C: [170 140 126 121 101 102 101 103  92  95 103  98 111 114 118 117 130 137
 164 168 194 181]
G: [ 93  97  98 100 103 108 114 117 141 159 171 170 195 194 166 145 127 116
 107 103 106  99]
D: [119 118 122 147 152 167 182 189 168 154 137 125 110 107  99  99 100 102
 102  97 110 110]
H: [176 189 177 148 123 111 107 102  96  93 101  95 105 104 110 110 116 121
 129 156 157 179]
N: [123 102  99  93  99  99 102 158 117 120 123 140 140 158 182 187 158 167
 158 136  93 105]
L: [129 121 130 151 177 187 182 171 162 147 120 100 107 102 110  99 102 125
  99 107 113 115]
U: [189 178 148 123 111 107 102  96  93 101  95 128 126 133 151 175 184 195
 178 156 127 117]
which: [125 110 107  99  99 100 102 102]
D
miss C: [102 126 168 101  95 114 194 111  92 164 130 140 101 170 121  98 118 181
 103 137 103]
[117]
which: [189 177 148 123 111 107 102  96  93 101  95]
H
dup U: 
[178]
places N: [158]
8 14 17 19

K: [ 85 176 174 166 161 160  89  91 171 173]
A: [ 81 137 175 153 122 151 168 142 139 139]
Y: [ 93  84  88  93  88  94 177  94  94  94]
E: [145  78  94  81  75  80 172 184  84  96]
F: [ 86 141 165 165 137 154 169 154 154 150]
which: [ 81 137 175 153 122 151 168 142 139 139]
A
dup A: 
[139]
places Y: [88]
3 5
places E: [78]
2
miss E: [ 80  78  96 145  75 172  84  81  94]
[184]
places F: [154]
6 8 9

mip: [123 195 126 136]
Panu: [ 86 179 129 165]
Nug: [109 191 127 128]
Pema: [192 190 129 192]
milu: [185 134 130  78]
Rido: [ 60 146 126 184]
Zile: [185 134 130  80]
vabo: [126 146  60 136]
Pafir: [128 128 128 128]
places Pafir: [128]
1 2 3 4
miss Nug: [109 128 191]
[127]
which: [109 191]
Nug
dup Pafir: 
[128]
which: [ 60 146 126]
Rido
dup Pema: 
[192]

Zuzo: [ 77 191 111 110  77 136]
gisi: [ 94 153  85  66 110  66]
Gubub: [152 153 153  66 110 132]
dak: [ 91 191  77 110  77 179]
which: [111 110  77 136]
Zuzo
which: [153 153]
Gubub
dup gisi: 
[66]
dup Zuzo: 
[77]
miss Zuzo: [ 77 136 111 191  77]
[110]
places gisi: [66]
4 6
places Gubub: [153]
2 3

Kon: [149 131 100 142 123  94 135 118 138 184 145 100  91 118 142 105 108 177
 148 129 144 156 117 128 110 112 147  92 155 136 146 108 139 118 126 131
 146 144 165 110 113 148 157 136 142 176]
kibu: [133 153 135 124 156 166 139 109 100  78 169 155 148 124 114 159 139  81
  98 108 149 126  99 125 114 122  95 117 136 134 137 106  91 116 143 114
 125  92 115  95 125 134 101 149 112 106]
Ratan: [134 100 135 147 105 101 117 109 140 175 157 156 135 122 151 119 135 127
 127 124 127 113 106 114 141 150 152 119 105 130 134 129 124 196 176 133
  92 119  74 131 111 118 113 137 105 105]
zol: [123 101  72 144  87 120 152 106 132 115 106 146  96 140 138 150 155  95
 103  92 177 128 127 122 114 136 129 151 154 113 132 136 131 125  73 113
 104 122 122 145 112 141 131 122 135 167]
begi: [140 175 157 156 157 122 151 118 140 175 157 156 116 122 151 119 120 127
 127 124 127 113 106 114 141 150 152 119 105 130 134 129 124 196 123 133
  92 119  74 131 111 118 113 137 105 110]
places Ratan: [105]
5 29 45 46
which: [140 175 157 156 135 122 151 119]
Ratan
which: [140 175 157 156 157 122 151 118 140 175 157 156 116 122 151 119 120 127
 127 124 127 113 106 114 141 150 152 119 105 130 134 129 124 196 123 133
  92 119  74 131 111 118 113 137 105 110]
begi
which: [134 100 135 147 105 101 117 109 140 175 157 156 135 122 151 119 135 127
 127 124 127 113 106 114 141 150 152 119 105 130 134 129 124 196 176 133
  92 119  74 131 111 118 113 137 105 105]
Ratan
which: [123 101  72 144  87 120 152 106 132 115 106 146  96 140 138 150 155  95
 103  92 177 128 127 122 114 136 129 151 154 113 132 136 131 125  73 113
 104 122 122 145 112 141 131 122 135 167]
zol
which: [129 124 196 176 133  92 119  74 131 111]
Ratan

bim: [138 143 187 149 186 188 184  84  70 183 171 149  78 134 114  67  80 178
  80  97  67]
Lilid: [166  96 145 161 152 141 162 149 118 179 169 174  77  90  87 103 165  80
 173  74 104]
meban: [184  85  70 183 141  96 162 152 118  86  85  76 167 177 181 162  90 177
 146 179 187]
which: [166  96 145 161 152 141 162 149 118]
Lilid
which: [184  84  70 183]
bim

pofi: [ 74 142 109 189]
poge: [ 75 180 190 191]
togi: [ 75 180 109 124]
bup: [177  73 142  74]
miss poge: [180 190  75]
[191]
which: [177  73]
bup
places togi: [75]
1
miss bup: [142  74 177]
[73]
which: [ 73 142]
bup

Vizuv: [121 132 125 131]
bezor: [146  67 128 111]
tus: [109 128 128 110]
sozut: [121  58 125 121]
Vuze: [123 123 127 123]
zasu: [175 156 128  91]
duve: [144 176 129 114]
dup sozut: 
[121]
miss Vizuv: [132 125 121]
[131]
places tus: [109]
1
places tus: [128]
2 3
dup Vuze: 
[123]

lifir: [128 167 132  77  86  99 121 143 105 146 118 135 104 117 145 141 152 119
 106 115 125 155  78 103 161 131]
Vodi: [166 159 130 114 171  96 137 151  89 110 134  89 163 131 114  89 119 164
 136 120 134 128 168 109 142  91]
tav: [166 159 114 114 171  96 137 151  89 110 134  89 163 142 114  89 119 120
 131 118 134 117 187  94 125  99]
places tav: [114]
3 4 15
miss Vodi: [ 96 128  89 136 114 166 131 114 109 159 119 110 137 151 120 142 171 134
 168 164 134  89  89 163  91]
[130]
miss Vodi: [131 159 134  96  89 136 137 142 166 134 110  89 128 120 114 114 130  89
 164 171 151 119 168 109  91]
[163]
places Vodi: [119]
17

rim: [123  93 128  84 125 127  83 121  96  77 145 141 123 142 147 150 146 102
 123]
kol: [174 147 112 164 114 109 111 109 156 170 122 128 148 111 109 111 172 158
 110]
gov: [ 90 127 123  84  93 125 128 121  96  77 145 141  98 142 147 150 146 102
 138]
miss rim: [147  96 123 102  77 123 146 123 142 127 145 121 128  83  93 150 141 125]
[84]
which: [ 93 128  84 125 127  83]
rim
places rim: [123]
1 13 19

